Each row is where one point has got to under a steady rotation. How many ticks took it there?
The counts run from 0 to 1171.
[115 127  95 147 116 169 135 124 108 129 139 143 100 121 148  87 108 108
 148 152 116 125 167 123 127 102  89 173 135 116 104  84 125 123 168 165
 130 101  92 120  77 113 105  95 168 139 113 134 138 134 133 133 139 144
 130 165  86 106 138 146  84  81 151 103 157 113 134 207  90]	324
[108 146 109 132 118 170 101 108 136  33 101 171 121 132  95 111 108 138
 121 128 163 107 126  78 165  90 112  94 112 124 105 109  90 127 161 157
 154 126  93  89 158  87 133 117 121 136 136 157 148 127 164 165 140 123
 149 145 103 164 121 104 132 121 125 118 127 161 117 168  90]	775
[ 90 120  98 115 136 172 165 100 153 139 142 166 131 171 153 137 107 120
 118 126 147 121  96  79 128 120 129 129 146 115 123 109  76 127 138 118
 159 110 153 114  60 151 130 168 119 100 142 133 152 126 149 109 165 185
 118 131 106 117 105 109  84 106  82 131 149 157 115 199 144]	420
[ 64 101  72 120  98 160 132 135 117 106 119 142 104 137 146 103  95 109
 133 121 124  84 129 109 105  98 129 137 107 128 134 128  73 111 165 137
 124 125 141 129 119 127 131 129 173 107  94 138 152 104 139 179 146 203
 131 161 109 101 152 142  97 109 129 123 118 183 140 160 147]	807
[109 121  99 131 111 182 144  98 142 161 132 157 143 170 160 122 101 127
 103 121 150 108 113 103 129 119 166 135 128 108 114 112  84 136 149 136
 164 139 150 118  93 158 118 165 126  84 131 113 139 121 157 109 151 173
 127 138 116 111 110 126  64 126  97 138 151 143 139 223 149]	421
[ 72 139  91 141 143 184 117 141 140 110 137 144 128 120 163 112 132  99
 147  94 114 125 152 106  86  96 125 125 131 158 143 125  86  87 156 148
 102 142 142 136 111 148 153 117 175  80 115 145 152 106 140 161 133 160
 136 156  92 100 135 133  96  99 171 111 145 162 124 172  89]	707
[102  98  96 144  92 198 126 121 106 117 121 144 120 141 148 103 100 119
 129 120 129 102 135 130 151 113 147 147 121 113 102 103 100 131 157 178
 171 137 113 133 116 113  82 129 143 107  96 126 144 124 137 169 139 172
 144 179  94  95 141 142  88  82 113 110 140 154 173 225 121]	217
[146 157  63 146 149 152  83  96 104 103 183 166 129 113 137 112 127 161
 145 144 124 107 155 131 157 129 119 120  57 130 129  86 125 129 150 142
 150 111 111 157 106 141 125 154 152 103 143 109 140 100 178 162 116 138
 130 125 135 144 169 155  74 124 171  93 145 132  84 149 160]	855
[ 93 131  67  88 100 150 167 100 146 117 146 156 105 173 104 125 124 120
 127 153 139 126 143 105  91  98 119 123 107  88 117  77 117 141 143 110
 133  98 127  94  52 149 111 161 106 122 134 130 175 143 143 121 155 173
 100 131 101 122 137 129  79 120 102  95 153 160 111 186 133]	138
[129 134  97  82  95 160 144 111 113 111 158 168 128 173 102 118 132 122
 114 196 155  86 138  92  97  98 107 122  88  85 117  84 139 140 115 111
 161  96 115  81  89 140 120 153 137 117 141 121 158 117 158 148 170 174
  80 127 106 121 170 123 105 129  97 115 148 138 115 150 151]	832
[110 164  81 147 137 161 111 122 123 108 163 158 147 167 111 131 142 151
 152 116 145 143 134 110 185 125  77 117 134 118 125 106 106 121 149 147
 152  84  99 116  73 102 106 120 118 138 156 123 133 110 125 135 115 125
 118 152 102 157 127 124  60  71 143  77 141 112 121 201 102]	3
[135 130 114 131 177 162 129  97 124 109 136 172 120  91 157 107 123  92
 139 131  86 115 149 127  88  91  99 147 117 169  98  99  92 116 142 110
 109 136 123 118  87 166 166 113 182  59 132 133 141 131 170 170 148 148
 125 109  89 118 131 145 122 112 150 142 134 115  88 150  92]	737
[114 165 107 152 117 146 123  91 145 130 144 145  99 107 150  98 104  79
 126 134 132 136 148 143 117  96  99 168 124 136  74  93  99 126 183 139
 104 127 119 121  99 141 151 113 175  83 109 141 133 113 166 104 135 124
 158 108  86 115 123 140  91 127 150 109 161 117  87 183  80]	531
[106 132  96 124 117 195 122 119 128 115 173 139 140 166 124 129 126 124
 153 115 116 156 163 140 132 114 110 137 124 137 108 102 115 136 158 170
 125 114 113 105  54 112  93 133 114 114 136 134 160 134 113 129 122 134
 129 145  78 119 138 127  72  92 153  72 139 115 151 213  86]	1093
[ 99 156  92 117 109 106 118 107 122  91 110 159 129 187  83 127 125 127
 138 128 179 104  99  85 133 122  84  97  85  92 120 131  76 148 125  79
 151  87 103 119 134 116 156 101 140 108 128 138 134  79 168 159 123 155
  84 151 149 171 162 140 107 105 123  95 120 144  86 126 153]	861
[ 83 126  70 128 150 158 104 121 133  90 142 160 120 134 154 164 108 144
 158  87  99 112 111 140 153 122 110 141  78 159 131 126  71 115 175 149
 130 120 123 133  70  97 119 120 151 104 110 135 137  97 143 168 133 148
 155 127 129 159 142 139  78 100 136  78  99 157  97 147 163]	0
[ 96 169  88 107 134 137 104 100 162  95 151 184 131 182  97 158 121 136
 137 114 141 126 113 108 143 133 107 114  92 127 127 124  78 136 166 130
 144  91 121 121  93 110 152 127 106 119 141 135 120  91 170 113 124  83
 106 126 155 200 120 122  94 122 141  55 136 120  67 149 125]	770
[ 90 152 108 134 118 162 130 118 147  66  97 155 125 160  91  88 111 110
 127 147 176 139 119  70 144  99 111  82 134 126 120 122  76 133 147 153
 138 116  95  85 137  96 121 127 116 114 149 135 155 124 131 132 118 144
 125 162  99 124 122  97  99  84 121 129 143 141 165 185  77]	302
[ 85 148  69 110 108 152 159 127 137 131 177 139 136 167 129 117 142 117
 123 147 168 118 152  90 109 120 110 116 113  86 146  99 128 118 124 109
 132  92 147 120  77 155 137 156 135 113 146 135 162 111 144 133 145 182
  84 153  89 108 139 132  67 107 137 106 157 149 109 179 136]	329
[ 51 139 100 108 107 165 136 130 162 140 137 135 149 198 123 158 126  88
 128 102 125 137 121 112  86  92 120 127 111 136 135 143  68 127 140 119
 113 123 163 131  83 142 152 127 134  82 111 144 145  84 131 133 134 164
  90 141 116 121 147 131  80 114 141  97 118 150 113 162 135]	122
[ 93 162  89 107 106 156 137 120 147  86 146 159  97 119 109 112 127 102
 134 154 107 109 164 118  83  88  94 154  84 130 126  84 100 115 165 130
 107 101 113  98  81 131 139 115 168 133 118 160 162 122 147 128 150 149
 144  91  93 119 141 136 110 120 154 100 152 138 103 142  97]	723
[142 156 129 171 158 160 120  67 114  87 149 169 163 144 101 130 122 149
 150  89 152 136 111 116 183 117 116 100 122 138  87 103  88 150 146 119
 131 125  99 103 118 114 130 147  99  72 148 136 160 125 175 163 106 128
 118 144  64 160 108 115  74 112 116 115 131 134 115 194 104]	477
[103 147 120 128  92 165 144  96 150 105 147 136 114 152 120 130 118  85
 142 119  97 143 147 174  92  74 106 156 110 136  63  98 100 150 174 139
  99 123 108 105  80 124 127 111 149  94  96 165 165 131 150 141 124 143
 123 119  82 122 141 144  82 120 143  93 125 123 119 177  96]	135
[129 113  86 128 134 176 128 102 133 159 135 181 103 121 190 103  95 108
 118 158 121  97 129  94 114 133 136 170 139 114 106  88 105 114 165 153
 183 119 128 125  68 155 129 146 158 118 136 108 121 126 149 111 162 159
 130 146 125 112 108 119 102 106 120 121 170 117 110 208 132]	528
[161 141 130 155 170 168 117  76 117 116 159 157 156 140 144 116 128 104
 133 140 111 130 158 130 110  95 114 113  99 149  97  99 120 139 130 117
 112 127 107 137 101 160 152 129 151  40 151 107 138 116 170 152 118 126
  92 127  94 123 150 138  85 115 163 134 151  84 105 174 104]	842
[126 141  69 107 129 121 113 100 127 107 140 178  89 156 101 125 118 113
 146 175 114 108 148 106 111 105  88 127  65 101 131  91 115 135 145 115
 147  77  89 125  76 127 147 113 143 119 141 123 140 111 159 136 145 115
 105 136 144 150 165 152 106 120 168  71 136 106  61 126 135]	458
[ 91 129  82 139 119 165 134 105  99 135 157 135 108 113 139 102 119  92
 161 120 102 131 167 155 108  88  97 149 129 135  97 108 102 116 175 158
  90 120 102 119  79 114 108 107 159 101 103 153 161 129 126 162 122 161
 132 165  78 106 141 153  70  81 164 101 138 136 125 203  93]	325
[141 134  60 133 161 138  92  95 113  98 155 194 104 101 142 118 121 152
 148 148 126  95 139  95 148 138 113 120  76 118 123  87 115 107 153 124
 143 103 114 135  91 129 135 155 142 114 140 119 140 112 170 166 152 146
 154 122 131 155 136 153  92 126 149  91 143 143  65 139 153]	854
[151 127  92 157  91 171 112  78 111 116 113 152 114 112 140  75 105  92
 120 177 123 112 177 119 106  83 150 108  80 125  75  89 122 140 153 159
 123 143  99 145 160 141 124 123 152  71 124 111 143 124 170 158 123 149
 128 148 118  94 157 136 104 130 175 126 168 114 125 182 121]	248
[ 92 133 118 108 145 148 121 109 151  77 121 171 133 173  94 161 122 129
 161  92 132 111  82  94 147 119  90 128 125 134 109 128  68 116 159 129
 156 105 112  99  90 102 153 111 115 106 123 172 156 100 153 146 126 115
 122 143  95 165 108 104 116 117 116  95 116 146  94 163 104]	875
[147 135 113 110 133 189  92 111 132  75 140 201 140 171 121 146 119 158
 130 145 155  80 102  78 176 133 132 115 101 121 113  96 109 137 141 143
 201 110 114 105 107 113 127 140 128 129 154 124 133 116 160 134 149 120
 103 145 117 166 136  91 125 128 100 113 128 130 115 174 139]	185
[112 138 144 141 131 183 110  93 147  85 102 161 166 168 104 146 115 117
 141  91 155 123 102 113 145 119 147  87 134 149  92 128  71 134 159 134
 135 146 130 131 153 103 134 120 102  63 124 152 142 102 178 138  94 124
 106 160 109 160 109 106 107 127 126  98 125 139 112 190 107]	287
[154 121  76 147 155 194  76 124  85 105 128 182 141 124 149  96 137 146
 138 146 157  81 158  78 145 123 135  93 108 126 154 102 126 106 135 149
 176 125 108 138 147 119 135 134 143 112 161 111 127  85 150 185 113 144
 102 192 121 140 158 128 111 115 164 117 147 139 120 166 135]	277
[126 184 106 159 156 135  96  79 133  78 151 175 135 124 119 119 136 124
 145 111 141 145 128 115 153 108  74 126 115 137  92 106  90 133 173 111
 126 112  91 115 120 113 165 102 127  87 136 142 124 104 189 147 118  95
 132 100  86 169 115 124  96 106 148  99 141 113  72 156  72]	371
[163 172 128 141 128 161  94  83 125 132 183 164 176 171 148 134 140 114
 120 125 157 125 141 118 138 121 113 132  94 131  91 100 126 143 126 123
 139 108 127 149 115 164 156 128 140  76 151 101 110  88 186 126 120 103
  85 119 103 161 151 124  82 141 153 101 160  90  84 178 105]	1138
